Here are some points, one per row:
tensor([ 1.5, -0.8, -2.2,  0.5,  2.3,  0.4, -1.5, -0.1,  0.5, -0.4, -0.8,  0.0,  0.4, -0.1, -1.2, -0.7,  0.1,  0.1,
         0.1,  0.1, -0.4, -1.7, -0.5,  1.0])
tensor([-0.2, -0.2,  0.6, -1.1, -2.2, -0.9,  2.2,  0.8, -0.6,  1.3,  1.0, -0.9, -1.4,  0.8,  1.1, -0.7,  0.0,  1.7,
         0.6, -0.9, -0.4,  1.7, -0.2, -0.7])
tensor([-1.1, -2.1, -1.1,  0.4, -0.4, -1.2,  0.6,  1.6,  1.7, -0.3,  0.7,  0.7, -0.4, -1.2, -1.4, -0.3,  1.1,  2.2,
         1.3,  0.8,  0.2,  0.4,  0.3,  0.0])
tensor([-0.5, -1.8, -0.5,  0.3,  0.6,  0.6,  1.0, -0.4, -1.3,  0.4,  0.1, -1.2, -1.0, -0.4,  0.6,  1.1,  1.2,  0.6,
        -0.5,  0.3,  1.1, -0.3, -0.3,  0.8])
tensor([-0.6,  0.2,  0.0, -1.0,  0.7,  0.8, -1.6, -0.9,  0.7,  0.9,  0.3,  0.5,  0.0, -0.7, -0.8, -2.2, -1.6,  0.5,
         2.1,  1.1, -2.2,  1.4,  2.0, -0.3])
tensor([-0.2,  0.6,  1.7,  1.2, -1.2, -1.4, -0.8,  1.0,  2.1,  1.1,  1.0,  2.1,  0.5, -1.4, -1.7, -0.4, -0.5, -0.2,
         0.1, -0.7, -1.1,  0.6,  0.5, -0.8])
tensor([ 0.1, -0.6, -0.6,  0.6,  0.2, -0.1,  1.2,  0.5, -0.4, -0.9, -0.2,  0.4,  1.2,  1.0, -0.9, -0.3,  1.6,  0.9,
        -1.3, -2.2, -0.2, -0.8, -1.1,  0.6])
tensor([ 0.5, -0.4, -0.8, -1.4, -0.7, -0.2,  1.6,  0.6, -1.5, -1.7, -0.7,  0.4,  0.6,  1.4,  0.1,  0.3,  1.4,  1.0,
        -1.0, -0.9,  0.9,  1.1, -1.2, -0.9])
tensor([-0.2,  0.9,  0.4, -1.8,  0.4,  1.2,  0.5, -1.2, -1.7,  0.1,  0.0,  0.7,  0.9,  0.2,  0.0,  0.6,  0.3, -0.6,
        -1.1, -1.1, -0.5,  0.9,  0.6, -0.2])
tensor([-0.8, -1.0,  0.2,  1.4, -0.7, -0.5,  1.4,  0.9,  0.9,  0.2,  0.2,  0.2,  1.1,  1.3, -0.4,  0.2,  2.2,  0.3,
        -2.2, -1.6,  0.0, -2.3, -1.4,  0.7])
tensor([ 0.1, -1.2, -1.3,  0.0,  1.3,  1.0, -0.3, -0.7, -0.3,  0.4, -1.0, -1.7, -0.6,  0.1, -0.5, -1.7, -0.3,  1.4,
         1.0,  0.3, -0.6, -0.7,  1.7,  2.2])
tensor([ 0.3, -0.1,  0.9,  1.6, -1.3, -2.2, -0.1,  1.3,  1.3,  1.7,  2.1,  0.8, -1.7, -2.2,  0.5,  0.1, -0.7, -0.3,
         0.3,  0.4,  0.2, -0.4, -0.5, -0.2])
tensor([ 0.0, -0.5, -0.9, -0.7,  0.9,  0.9,  0.1, -1.1, -1.0,  0.1, -1.2, -1.4, -0.9, -0.5,  0.4,  0.8,  0.5,  0.0,
         0.3,  0.9,  1.7,  0.3, -0.1,  0.7])
tensor([ 0.4,  1.6,  1.2,  0.8, -0.1, -0.5, -2.1,  0.0,  1.0, -0.7,  0.5,  1.7,  0.3, -0.6,  0.0, -0.2, -2.1, -2.2,
         1.0,  1.7, -0.7, -0.3,  0.0, -1.4])
tensor([-1.8,  1.4,  2.2, -0.8, -0.3,  0.0, -1.2, -0.5,  0.3, -1.2, -2.3,  0.0,  0.6,  0.2,  1.7,  1.4, -1.0, -1.6,
         1.4,  2.1,  0.7,  0.4, -0.3, -1.2])
tensor([-2.2,  0.5,  1.4,  0.0,  0.8,  1.4, -0.6, -1.3,  0.0,  0.2, -0.6, -0.3,  0.0, -0.5,  0.3,  1.3,  0.0, -1.2,
        -0.3,  0.1, -0.3,  0.2,  1.5,  0.3])
tensor([ 1.1,  2.2,  0.0, -1.2, -0.4, -0.3, -0.9, -0.1,  0.2, -0.7,  0.4,  1.3,  1.7,  0.5, -0.1, -0.9, -1.2, -0.4,
         0.4, -0.3, -1.7,  0.6,  0.4, -2.2])
tensor([-1.3,  0.2,  0.1, -0.2,  1.6,  2.2, -0.7, -1.6, -0.1, -0.5, -1.6, -0.5,  2.3,  1.7, -0.3, -0.4,  0.2, -0.1,
        -0.4, -0.6, -0.9, -0.5,  1.2,  0.4])
tensor([ 0.7,  0.0, -1.3, -2.2, -0.2,  0.1, -0.1,  0.2, -0.7, -2.1, -1.4, -0.1,  0.2,  0.8,  0.7,  0.9,  0.4,  0.4,
         0.7,  0.7,  1.4,  1.2, -0.9, -1.7])
tensor([-0.8, -0.5,  1.1,  1.1,  0.3,  0.5,  0.9, -0.5, -0.4,  0.2, -0.4, -0.9, -0.5,  0.6,  0.8,  1.7,  0.7, -0.8,
        -1.7, -0.4,  1.0, -1.0, -0.8,  1.8])
tensor([ 0.2, -0.3, -0.5,  0.1,  0.1, -0.1,  0.0,  0.3,  0.3,  1.4,  1.4,  1.0, -0.2, -0.9, -2.3, -1.0, -0.2,  0.8,
        -0.3, -1.2, -1.4,  0.8,  1.0, -0.2])
tensor([ 1.7,  1.2, -0.4, -0.4,  0.0,  0.3, -0.2, -0.7, -2.3, -0.1, -0.1, -1.1, -0.7,  0.3,  1.1, -0.1, -0.8, -1.1,
        -0.1,  0.6,  0.8, -0.1, -0.7,  0.1])
tensor([ 0.9,  0.9, -0.2, -0.1, -0.8, -0.4,  0.3, -0.2, -0.7,  0.8,  0.2, -2.2, -2.2,  1.0,  2.2, -1.2, -1.4,  0.8,
         1.7,  1.4, -0.1,  0.1,  0.9,  0.1])
tensor([ 0.6,  0.1,  0.7,  0.8, -1.6, -1.5,  0.3,  2.2,  0.6, -1.1,  0.9,  0.1, -0.7, -0.6,  1.4,  2.2, -0.5, -0.7,
         0.2,  1.2,  2.2, -0.6, -2.1, -0.5])
tensor([-0.4,  0.7,  0.5, -0.1,  1.2,  1.7, -0.4, -2.2, -0.9,  0.7, -0.2, -0.6, -0.4, -0.1,  0.2,  0.7, -0.5, -1.4,
        -0.7, -0.1,  0.5,  0.1,  0.9,  0.3])
tensor([ 1.3, -0.9, -1.7,  1.0,  1.1,  0.2, -0.5,  0.2,  0.1, -0.3, -0.5, -0.7, -0.2,  0.0, -0.6, -0.6,  0.5,  0.2,
        -0.9, -0.5,  0.6, -0.8, -0.6,  1.2])
tensor([-1.4, -1.4, -0.2, -0.4, -1.1, -0.7,  0.8,  1.2,  1.2, -1.0,  0.6,  1.2,  0.2, -1.7, -1.0,  0.5,  0.9,  1.2,
         0.8,  0.4,  0.5,  2.3,  0.2, -1.0])
tensor([-0.9,  0.0,  0.8,  0.2,  0.5,  0.7,  0.3, -0.3,  0.1,  0.6,  1.0,  0.9,  1.5, -0.2, -0.6,  0.2,  0.7, -0.4,
        -1.2, -1.4, -0.8,  0.0,  0.3,  0.2])
tensor([ 2.3,  1.1, -0.3, -0.6, -0.9, -1.1,  0.7,  0.7,  0.0, -1.4, -1.1, -0.2,  0.8,  2.2,  0.9,  0.0, -0.4,  0.0,
        -0.6, -0.1,  0.2, -1.3, -1.6, -0.4])
tensor([ 0.8,  0.4,  0.3,  2.1, -0.1, -0.7, -1.1,  0.4,  0.9,  2.1,  1.7, -0.5, -1.2, -1.0, -0.2, -1.4, -0.8, -1.0,
        -0.1, -0.2, -1.0, -1.4,  0.7,  1.4])
These points spread out most along one direction. Where along it does each point below lie, from 0 to 99? 50 is the average, and the first point above lies past it. One standard deviation of the points above along it is 16.
tensor([ 0.3, -0.1,  0.9,  1.6, -1.3, -2.2, -0.1,  1.3,  1.3,  1.7,  2.1,  0.8, -1.7, -2.2,  0.5,  0.1, -0.7, -0.3,
         0.3,  0.4,  0.2, -0.4, -0.5, -0.2]) 20
tensor([-0.8, -0.5,  1.1,  1.1,  0.3,  0.5,  0.9, -0.5, -0.4,  0.2, -0.4, -0.9, -0.5,  0.6,  0.8,  1.7,  0.7, -0.8,
        -1.7, -0.4,  1.0, -1.0, -0.8,  1.8]) 68
tensor([-0.5, -1.8, -0.5,  0.3,  0.6,  0.6,  1.0, -0.4, -1.3,  0.4,  0.1, -1.2, -1.0, -0.4,  0.6,  1.1,  1.2,  0.6,
        -0.5,  0.3,  1.1, -0.3, -0.3,  0.8]) 67
tensor([ 0.6,  0.1,  0.7,  0.8, -1.6, -1.5,  0.3,  2.2,  0.6, -1.1,  0.9,  0.1, -0.7, -0.6,  1.4,  2.2, -0.5, -0.7,
         0.2,  1.2,  2.2, -0.6, -2.1, -0.5]) 45
tensor([ 0.0, -0.5, -0.9, -0.7,  0.9,  0.9,  0.1, -1.1, -1.0,  0.1, -1.2, -1.4, -0.9, -0.5,  0.4,  0.8,  0.5,  0.0,
         0.3,  0.9,  1.7,  0.3, -0.1,  0.7]) 68
tensor([ 0.5, -0.4, -0.8, -1.4, -0.7, -0.2,  1.6,  0.6, -1.5, -1.7, -0.7,  0.4,  0.6,  1.4,  0.1,  0.3,  1.4,  1.0,
        -1.0, -0.9,  0.9,  1.1, -1.2, -0.9]) 71
tensor([-1.8,  1.4,  2.2, -0.8, -0.3,  0.0, -1.2, -0.5,  0.3, -1.2, -2.3,  0.0,  0.6,  0.2,  1.7,  1.4, -1.0, -1.6,
         1.4,  2.1,  0.7,  0.4, -0.3, -1.2]) 50
tensor([-0.2,  0.9,  0.4, -1.8,  0.4,  1.2,  0.5, -1.2, -1.7,  0.1,  0.0,  0.7,  0.9,  0.2,  0.0,  0.6,  0.3, -0.6,
        -1.1, -1.1, -0.5,  0.9,  0.6, -0.2]) 61
tensor([-0.6,  0.2,  0.0, -1.0,  0.7,  0.8, -1.6, -0.9,  0.7,  0.9,  0.3,  0.5,  0.0, -0.7, -0.8, -2.2, -1.6,  0.5,
         2.1,  1.1, -2.2,  1.4,  2.0, -0.3]) 27
tensor([-1.4, -1.4, -0.2, -0.4, -1.1, -0.7,  0.8,  1.2,  1.2, -1.0,  0.6,  1.2,  0.2, -1.7, -1.0,  0.5,  0.9,  1.2,
         0.8,  0.4,  0.5,  2.3,  0.2, -1.0]) 36
tensor([-1.3,  0.2,  0.1, -0.2,  1.6,  2.2, -0.7, -1.6, -0.1, -0.5, -1.6, -0.5,  2.3,  1.7, -0.3, -0.4,  0.2, -0.1,
        -0.4, -0.6, -0.9, -0.5,  1.2,  0.4]) 67
